First come named turns, each shown by rows before and after it. For each pair of rows after them, which turns, in which order, take the first row to the second? The first pair is done for you.
turn K:
+0.03 +1.52 +0.04 -1.34 -0.40 +0.92 +0.62 +0.94 +0.17 +0.41 +0.44 +0.12  ->  +0.24 +1.46 +0.18 -1.22 -0.75 +0.87 +0.68 +0.63 +0.24 +0.52 +0.73 +0.21
-0.76 -0.42 -0.50 -0.08 +1.09 -0.45 +0.02 -0.12 -0.44 +0.15 -0.82 +0.49  ->  -0.45 -0.26 -0.25 -0.18 +0.82 -0.67 -0.01 -0.20 -0.75 +0.60 -0.82 +0.84
-1.80 -0.34 -1.20 -1.02 +0.32 +2.04 -0.03 +1.75 +1.90 +0.01 -0.55 -0.83  ->  -1.61 +0.60 -0.79 -1.76 +0.56 +1.19 -0.60 +2.11 +1.18 +1.19 -0.90 -0.46
turn V:
-1.16 -0.55 +1.07 -0.94 -1.39 +4.32 +0.26 +2.93 -0.10 -0.01 +0.14 -1.32  ->  -2.43 +0.07 +0.20 -1.29 +1.16 +3.23 -0.79 +3.27 -0.64 +0.44 -1.12 -1.51
+0.25 -0.22 +1.47 -2.07 -0.72 +0.30 +0.80 -0.19 -0.68 +0.45 +0.18 -0.16  ->  -0.19 -0.08 +1.28 -2.31 -0.14 +0.25 +0.51 +0.17 -0.72 +0.56 -0.14 -0.24
-1.12 -1.21 -1.78 +0.99 +0.50 +2.65 +0.36 -1.05 +1.83 -3.21 -1.26 -1.21  ->  -1.15 -1.05 -1.80 +0.85 +0.65 +2.58 +0.29 -0.98 +1.77 -3.30 -1.40 -1.26
turn A:
+0.27 -1.59 +0.49 -0.44 +0.67 -0.02 +0.13 -0.12 -0.70 +0.77 +0.19 -0.57  ->  +0.33 -1.56 +0.66 -0.53 +0.60 +0.04 +0.20 -0.11 -0.71 +0.83 +0.33 -0.58
+0.31 -1.67 +0.23 +0.78 -0.89 +1.04 -0.73 +1.89 -0.70 -2.41 -1.63 -0.15  ->  +0.12 -1.73 +0.02 +1.12 -0.33 +0.81 -0.80 +1.47 -0.53 -2.49 -1.79 -0.27
-1.33 +0.29 +1.39 -0.96 +0.59 -0.61 -0.32 +1.12 +0.26 -0.20 -0.15 +0.49  ->  -0.98 +0.04 +1.76 -0.98 -0.52 -0.13 +0.19 +1.11 +0.49 -0.35 +0.24 +0.54
-0.16 +0.08 -0.38 +0.74 -0.99 +1.45 -0.23 +0.32 +0.43 -0.71 -0.40 -0.69  ->  -0.38 +0.15 -0.89 +1.05 -0.28 +1.20 -0.32 +0.04 +0.36 -0.85 -0.59 -0.77
turn F:
+0.55 +1.52 +0.89 +0.11 +1.03 -0.46 -0.98 -2.01 -0.06 +1.14 -1.54 +2.05  ->  +0.29 +1.85 +1.04 -0.32 +1.10 -0.19 -1.05 -1.27 -0.25 +1.23 -1.83 +1.85
-0.67 +0.85 -2.54 -0.02 +3.76 -0.17 -1.36 -0.74 -1.14 +3.98 -2.43 -0.55  ->  +2.58 +0.15 -1.57 +1.45 +0.13 -0.87 -0.12 -3.60 -1.10 +4.48 -0.02 +1.11
-0.42 +0.97 +0.52 -1.66 +0.44 +0.73 -1.27 +0.74 -2.41 +2.16 -0.94 -0.09  ->  -0.42 -0.16 -1.90 +0.76 +2.16 -0.63 -1.20 -2.11 -1.46 +0.70 -0.63 -0.39
-0.26 +0.73 +0.89 -0.22 -0.60 +1.01 +0.22 +0.02 +0.36 +0.17 -0.18 -0.80  ->  -0.66 +0.29 -0.05 +0.49 +0.39 +0.70 +0.22 -0.66 +0.71 -0.31 -0.45 -0.99
Now pairs of rows:
Each pair is two turns apart.
-0.50 -0.62 -0.31 +1.35 +0.36 +3.17 +1.27 +0.45 +0.32 -0.91 -2.08 -3.12  ->  +0.54 -0.25 +1.24 +0.63 -1.65 +3.67 +1.68 +1.06 -0.15 +0.01 -1.38 -2.52 : F F
-1.81 -0.23 -0.06 -1.17 +1.40 +2.11 -0.96 +2.09 +0.51 -0.89 -0.80 -1.29  ->  -0.59 -1.65 -1.68 +1.35 +1.75 +0.72 -0.48 -1.33 +1.36 -2.11 +0.31 -0.76 : F K
+0.88 -0.46 -0.50 +0.58 -0.32 -1.61 +1.00 -2.54 -0.19 -0.56 +0.66 +1.22  ->  +0.13 +0.86 -0.34 -0.68 +1.17 -2.50 -0.10 -1.24 -1.23 +0.88 -0.29 +1.37 : A A
+1.57 +0.85 -0.75 +1.05 -1.98 -0.35 -0.27 -2.63 -1.02 +1.77 -0.13 +2.49  ->  +0.34 -0.77 -2.17 +2.31 -1.49 +1.36 +0.51 -2.82 +0.90 -0.99 -0.36 +0.85 : K K
+1.83 -2.28 -1.77 +1.19 -2.59 -1.15 +0.33 -3.27 +0.29 -3.40 +2.61 -0.63  ->  -1.45 +1.14 +0.80 -4.36 -1.41 +0.62 -1.51 +4.10 -2.04 -0.44 -0.58 -1.64 : F V
+1.90 -0.08 -0.68 +1.93 +0.53 +0.10 +0.65 -0.73 -0.19 +1.77 +1.02 +2.35  ->  -0.05 -0.04 -1.80 +1.85 +2.88 +0.13 -0.01 +0.11 +0.01 +0.95 -0.26 +1.39 : F F
-1.05 +0.24 +0.00 -1.56 +1.09 +1.48 -0.08 +0.36 -0.88 -1.88 -0.84 +1.39  ->  -0.36 +0.29 +0.92 -1.81 -0.21 +1.64 +0.27 +0.43 -0.96 -1.49 -0.33 +1.83 : K A
+0.58 -0.45 -2.89 +2.18 +2.10 +0.08 -1.69 -1.92 -0.30 +0.14 -1.87 +1.67  ->  +2.24 +0.52 +0.64 -0.24 -2.40 +1.91 -0.87 +0.28 -1.37 +2.09 -0.72 +2.88 : F V
+0.77 -0.04 +0.95 -0.18 +1.98 +0.17 +0.04 +1.92 -0.87 +0.63 -1.49 -1.05  ->  +1.46 -0.49 -0.08 +1.10 +2.59 -1.18 +0.02 -0.10 -0.54 +0.24 -1.10 -0.59 : K F
-2.41 +0.31 +0.07 -1.71 -0.37 +1.64 -0.31 +2.14 -0.49 +1.09 -0.33 +0.01  ->  -0.82 +0.64 +0.97 -1.58 -1.98 +1.02 -0.01 +1.18 -0.99 +2.02 +0.81 +1.08 : K K
+0.73 -0.07 -0.68 -0.88 +0.04 +1.21 -0.23 -2.76 +2.15 -2.22 +1.53 -0.05  ->  +1.13 +0.56 +0.74 -1.98 -1.50 +1.97 +0.10 -1.67 +1.65 -1.33 +1.83 +0.22 : K F
-0.85 -0.45 -0.82 +0.24 +0.42 +1.01 +0.18 -0.10 +0.41 -1.42 -0.86 -1.16  ->  +0.26 -0.33 +0.34 -0.19 -1.68 +1.59 +0.73 +0.05 +0.34 -1.06 -0.04 -0.54 : F V
-3.32 -0.02 +0.65 -0.61 +2.41 -0.96 +0.94 +0.82 +0.68 -0.25 +0.76 -1.12  ->  -2.17 +0.64 +2.55 -1.77 +0.27 -0.77 +1.12 +1.59 -0.15 +1.19 +1.35 -0.23 : K A
+0.50 +1.52 +1.43 -1.34 -1.87 -0.35 -0.56 +0.63 -0.99 +1.74 -0.34 +0.58  ->  +1.19 +1.17 +1.44 -0.86 -2.48 -0.35 -0.18 -0.27 -0.64 +1.52 +0.20 +0.72 : V K
+1.15 -0.18 -1.62 +2.42 +2.65 -2.42 -0.04 -2.55 -0.33 -0.28 +0.61 -0.18  ->  +2.32 +1.37 +0.73 +0.27 +0.74 -2.76 -0.46 -1.09 -2.11 +2.38 +0.97 +1.21 : A F
+0.06 -0.54 -2.29 +0.01 +2.34 -0.99 -0.21 -1.66 -0.46 +0.07 +0.24 +0.22  ->  +1.24 +0.32 +0.60 -2.06 -1.43 +0.84 +0.23 +0.51 -1.21 +1.55 +0.86 +0.87 : V F
-2.22 -0.77 -1.11 +0.40 +0.17 +1.86 +0.36 +1.45 +1.75 -2.30 -0.81 -3.13  ->  -2.19 +0.69 +0.31 -1.51 -0.19 +1.72 -0.31 +3.32 +0.34 -0.44 -1.39 -2.61 : K A
+0.70 -0.25 +0.88 +0.03 -1.34 +1.44 +0.62 -0.72 +0.19 -0.17 +1.16 -0.34  ->  -0.99 -0.05 +0.20 -0.53 +0.10 +2.03 +0.06 +0.61 +0.32 -0.65 +0.03 -1.22 : F A
+2.39 -1.78 -1.15 +2.64 +0.48 -3.05 -0.27 -3.48 +2.23 -0.92 +2.33 +1.49  ->  -0.61 +0.39 +2.75 -3.19 -1.51 +2.05 -0.50 +5.07 +1.11 +0.36 -0.01 -0.19 : V F
+3.38 -1.23 +2.33 +1.17 -3.16 -1.00 +1.45 -2.37 +0.87 -0.82 +2.64 +0.52  ->  -2.64 -0.33 +1.17 -1.53 +1.85 +1.78 +0.03 +3.72 +1.21 -2.14 -1.58 -2.92 : V F
-1.52 -1.58 -0.82 +0.69 -1.08 +4.51 +0.89 +1.77 +1.67 -1.69 -1.35 -1.73  ->  -2.71 -0.17 -1.45 -0.23 +2.02 +2.88 -0.67 +2.76 +0.43 -0.50 -2.94 -1.70 : A K
+0.70 +0.28 +1.61 -1.01 -3.23 +0.92 +0.39 +0.98 +0.84 +0.50 +1.81 -0.69  ->  +0.56 -1.00 -0.99 +1.63 -1.30 -0.59 +0.54 -2.05 +1.87 -1.15 +1.94 -0.96 : F F
-1.96 -1.32 -2.65 +1.96 +3.10 -1.21 -0.14 -0.85 +1.77 -2.35 -0.23 -0.29  ->  -1.74 +0.94 -1.56 -0.08 +4.02 -2.83 -1.64 +0.55 -0.43 +0.78 -0.95 +0.87 : K K
-1.30 -0.29 -0.58 -3.16 -1.91 +0.69 +1.73 +0.12 -0.12 +0.08 -0.32 -2.39  ->  -1.96 +0.20 -1.61 -2.97 +0.43 -0.66 +0.71 -0.16 -0.59 +0.37 -1.22 -2.39 : V V
+1.23 -0.48 -1.37 +1.79 +0.32 -1.20 +0.06 -2.36 +0.19 -0.77 +0.39 -0.16  ->  +1.58 +0.33 +1.31 -0.60 -2.69 +1.04 +0.55 +0.44 -0.30 +0.33 +0.73 +0.02 : F K
-0.70 -1.89 -1.19 +1.41 -0.28 +2.46 +1.04 +0.51 +1.84 -4.52 -0.53 -1.48  ->  +0.24 -2.14 -1.91 +2.41 -0.02 +1.15 +1.02 -1.35 +1.83 -4.36 +0.11 -0.82 : F A
+0.73 +1.31 +0.74 -0.85 +0.29 -2.01 -1.03 +0.78 -1.91 +1.82 -0.30 +0.91  ->  -0.83 +1.20 -0.07 -1.00 +1.69 -1.40 -1.36 +1.76 -1.59 +1.01 -1.31 -0.15 : K F
-0.99 -0.58 -0.43 +0.60 +0.32 +0.28 +0.43 -0.17 +0.50 -0.91 -0.48 -0.94  ->  -0.25 -0.37 +0.74 +0.05 -1.25 +0.79 +0.86 +0.28 +0.17 -0.36 +0.03 -0.53 : F V
+0.98 -0.97 -0.84 +1.47 -0.86 +0.28 +0.57 -1.50 +1.52 -1.20 +1.31 -0.24  ->  +1.02 -0.34 +0.90 -0.15 -2.54 +1.44 +0.72 +0.41 +1.00 -0.37 +1.31 -0.15 : K F
+1.45 +1.07 -0.51 +2.39 -3.20 -0.85 -0.29 -0.39 -0.26 -0.58 +0.92 +0.88  ->  -0.38 +0.20 -1.76 +2.71 -1.59 +0.39 +0.00 +0.30 +0.95 -2.37 -0.08 -0.61 : K K
-0.69 +0.72 -0.53 +0.76 +1.63 +0.64 +0.13 -0.26 +0.20 -0.41 +0.40 -1.84  ->  -0.39 +1.32 +0.86 -0.44 +0.27 +1.25 +0.35 +1.06 -0.40 +0.54 +0.53 -1.66 : F F
